Each named move below is a turn or a mirror, shown by a few rows before and after it. Which moves, in which order, take the first row of each later pair to the second? The first pair is answered.
move Y:
[-1.24,  0.82, -0.80,  1.39,  1.23, -1.98,  2.31,  0.22] |-> [ 1.82,  0.65,  1.13, -2.47,  0.28,  1.17, -1.34, -1.10]
[ 0.88, -1.00, -1.79, -2.41,  0.36, -0.07,  0.43, -0.63] |-> [ 0.07, -0.94, -2.37, -1.23,  0.63, -0.96,  1.55, -0.25]
[-0.68, -1.05, -1.18,  1.25, -0.27,  0.07, -1.05,  0.73] |-> [-0.07, -1.04, -0.79,  0.42, -0.42,  0.72, -1.77,  0.44]
[-1.48, -0.06, -0.09,  1.52,  0.22,  0.11, -1.46,  0.07] |-> [-1.01, -0.10,  0.22,  0.73,  0.07,  0.62, -2.10, -0.14]
move F:
[-1.02,  0.18, -0.70,  0.08,  1.58, -0.79,  0.77, -2.37] |-> [-0.86, -0.25, -1.85,  0.84,  0.82,  0.38, -1.89, -1.05]
[ 0.81, -1.26, -2.29, -1.31,  1.40, -0.78,  0.53,  0.79] |-> [ 0.79, -1.31, -2.13, -1.45,  1.40, -0.75,  0.67,  0.58]
[ 1.14, -0.46,  0.24, -0.74, -0.91,  0.50, -1.60,  0.38] |-> [ 0.68,  0.25,  0.65,  0.62, -0.52, -0.91,  0.89,  1.67]
move Z:
[-0.67,  0.08, -1.00, -0.20,  0.51,  0.09, -1.57, -1.00] |-> [-0.20,  0.48, -0.40, -0.05,  0.02,  0.36, -2.22, -0.39]
[-0.50,  0.05,  0.46,  0.30,  0.41, -0.21, -0.95,  0.02] |-> [-0.23,  0.24,  0.66,  0.27,  0.29, -0.27, -0.81,  0.36]
[-0.47,  1.58, -1.58, -0.64, -0.73,  0.05,  3.15,  1.62] |-> [-1.63,  0.78, -2.51, -0.59, -0.43, -0.14,  2.93,  0.29]
Pairs:
Between the rows of a pair lie two moves.
[-0.10, -0.71, -1.94, -0.48,  0.13,  0.68,  0.85, -1.94] |-> [-0.70, -0.05, -2.10,  2.11, -0.45,  0.31,  0.85,  0.42] : Z, F
[ 0.04,  0.91,  2.01,  0.95, -1.22,  1.52, -1.89,  0.07] |-> [ 0.10,  1.58,  1.90,  1.81, -0.60, -0.09,  0.96,  1.62] : Z, Y
[ 0.28,  1.33,  0.89,  1.49, -0.70, -0.28, -1.90, -0.35] |-> [ 0.54,  1.76,  1.92,  0.71, -0.41, -0.64, -0.75, -0.98] : F, Y
[-3.70, -0.80, -2.75,  2.90,  0.58, -1.06,  0.70, -1.29] |-> [-3.91, -0.03, -0.26,  2.23,  0.32, -1.22,  1.83, -2.98] : Z, F
[-1.27,  0.17, -0.18,  2.25, -0.56, -1.80,  0.74,  0.72] |-> [-0.84, -0.46,  1.16, -0.42, -0.67, -0.17, -0.99, -2.70] : F, Z
[-0.27, -0.72, -0.36, -2.15,  0.69, -0.78,  0.94, -0.36] |-> [-0.66, -0.99, -1.89, -0.36,  0.27, -0.59, -0.55,  1.38] : F, Y
[ 1.21, -0.19, -1.52,  0.94, -0.83,  0.91, -1.62,  3.64] |-> [ 2.12, -0.02, -1.34, -0.08, -0.40,  0.76, -0.56,  3.83] : Z, Y
[ 2.16,  0.91, -0.95,  0.15, -0.75, -0.15,  0.69,  3.84] |-> [ 2.15,  0.48, -1.70, -0.78,  0.17, -0.82,  2.13,  2.87] : Y, Z
[ 1.27, -0.02, -0.72, -0.48, -0.71,  0.98, -1.92,  0.47] |-> [ 0.31,  0.42, -1.26,  1.20, -0.16, -0.83,  0.77,  1.74] : Z, Y
[-2.45, -0.36, -0.54,  1.70, -0.64,  0.07, -2.54, -0.35] |-> [-2.28, -0.55,  0.51, -0.29, -0.10,  0.01, -1.56, -2.72] : F, F
[-0.11, -0.22, -3.10,  0.07,  0.36, -0.01, -1.41,  2.75] |-> [ 1.54,  0.38,  0.17, -3.90,  1.10,  0.10,  0.81, -0.79] : F, Y
[-1.35,  0.49, -1.32, -0.02,  0.46, -0.46, -0.64, -0.68] |-> [-0.63,  1.08, -0.40,  0.27, -0.36,  0.26, -1.78,  0.36] : Z, Z
[ 0.16,  1.16,  2.92, -0.07, -0.37, -0.15,  1.52, -0.66] |-> [ 1.60,  0.91,  2.16, -0.64, -0.98,  1.26, -0.81,  0.87] : F, Z
[ 1.28,  0.03,  0.91, -1.99,  0.12,  1.12,  1.19, -1.43] |-> [ 0.80, -0.34, -1.30,  0.58, -0.66,  1.67, -1.38,  1.61] : Z, F
[-0.66, -0.91, -0.19, -0.59,  1.55, -1.10,  1.38,  0.47] |-> [ 0.35, -1.17,  0.28, -2.07,  1.19,  0.18, -0.28, -0.28] : Y, Z
[ 0.12,  0.98,  2.25, -0.72, -0.27, -1.12,  2.68,  0.88] |-> [ 0.38,  0.47,  1.77, -2.05,  0.20, -0.97,  2.75, -0.41] : Y, Z
[-0.09, -1.74, -0.22, -0.46, -1.41,  0.35, -0.34, -3.92] |-> [ 1.40, -0.42,  1.75, -0.14, -2.72,  1.50, -1.71, -1.69] : Z, Z
[-1.43,  0.28,  3.94, -0.13, -1.08, -1.39,  2.65, -2.16] |-> [-3.71, -0.94, -0.20,  3.70, -1.59, -1.30, -0.50,  0.02] : F, Y
[-0.35, -1.09, -2.16, -0.20,  0.14,  0.32, -1.59, -0.39] |-> [-1.47, -0.64, -1.86,  1.27,  0.37, -1.04,  0.40, -0.01] : F, Z
[-1.89, -0.83,  0.62,  0.54,  0.67,  1.64, -0.60, -2.36] |-> [-0.87, -0.59,  0.54,  1.03, -0.09,  2.61, -2.25, -0.35] : F, Y
[ 0.51,  0.18,  3.95, -1.48,  0.08,  1.28,  0.85, -2.31] |-> [-1.29,  0.22,  2.70,  0.57,  0.88, -0.84,  3.45, -1.60] : Z, Y
[-2.33, -0.85, -3.28,  0.37, -0.37, -1.19,  2.76, -0.36] |-> [ 1.29, -0.76, -0.93, -3.50, -1.61,  2.35, -1.48, -0.95] : Y, Z
[-1.90,  1.29,  1.73,  2.23, -0.53, -0.26,  0.19, -0.32] |-> [ 0.27,  1.82,  2.99,  0.17, -0.86,  0.71, -0.23,  0.17] : Y, Z
[ 1.29,  1.42, -0.10, -0.04, -1.36,  0.96, -0.99, -0.18] |-> [ 1.23,  1.51,  0.54, -0.72, -0.97,  0.55,  0.23, -1.13] : F, F
[ 1.48,  0.17,  1.58, -0.71, -1.22,  0.82, -2.03,  0.11] |-> [ 1.32,  1.00,  1.84,  0.67, -1.13, -0.24, -0.27,  1.91] : F, Y
[ 1.51, -1.17, -0.82, -1.81,  1.36, -0.27,  1.00, -0.51] |-> [ 1.21, -0.72, -1.02, -0.38,  1.38, -1.00,  1.97,  1.09] : F, F
[ 0.73,  0.45, -0.58,  0.30,  0.41, -0.76,  1.25,  2.43] |-> [ 0.61, -0.59, -0.05, -2.29,  0.80,  0.09,  0.51, -1.51] : F, Z
[-0.62,  0.72, -0.12,  1.11, -0.29, -1.52,  3.29,  0.84] |-> [ 1.72,  0.90,  0.42,  0.11, -1.70,  0.98, -0.43,  2.77] : Y, F
[-0.50, -0.47, -1.85,  0.40,  0.50, -0.26, -0.93, -1.10] |-> [-0.70,  0.52, -0.57,  1.60,  0.45, -1.27,  1.04,  0.02] : Z, F
[-2.24,  1.52, -1.74,  1.56,  0.01, -1.49,  3.03,  0.89] |-> [-2.57,  0.21, -1.95, -1.08,  0.49, -0.44,  1.56, -3.34] : F, Y
[ 1.61,  0.75,  1.72, -0.24, -0.74,  1.44, -1.24,  0.78] |-> [ 0.24,  0.11,  1.70, -1.12,  0.28,  0.47,  0.59, -2.51] : Y, F
[-0.14,  1.18,  1.86,  1.96, -0.59, -0.54,  0.81,  1.26] |-> [ 1.01,  1.15,  2.81,  0.32, -0.80,  0.54, -0.17,  0.51] : Y, F
[ 1.85,  0.67,  2.81, -3.23,  0.13,  0.56,  3.02, -1.03] |-> [ 1.11, -1.15, -1.82, -0.74, -1.12,  2.85, -3.72,  1.73] : Z, F
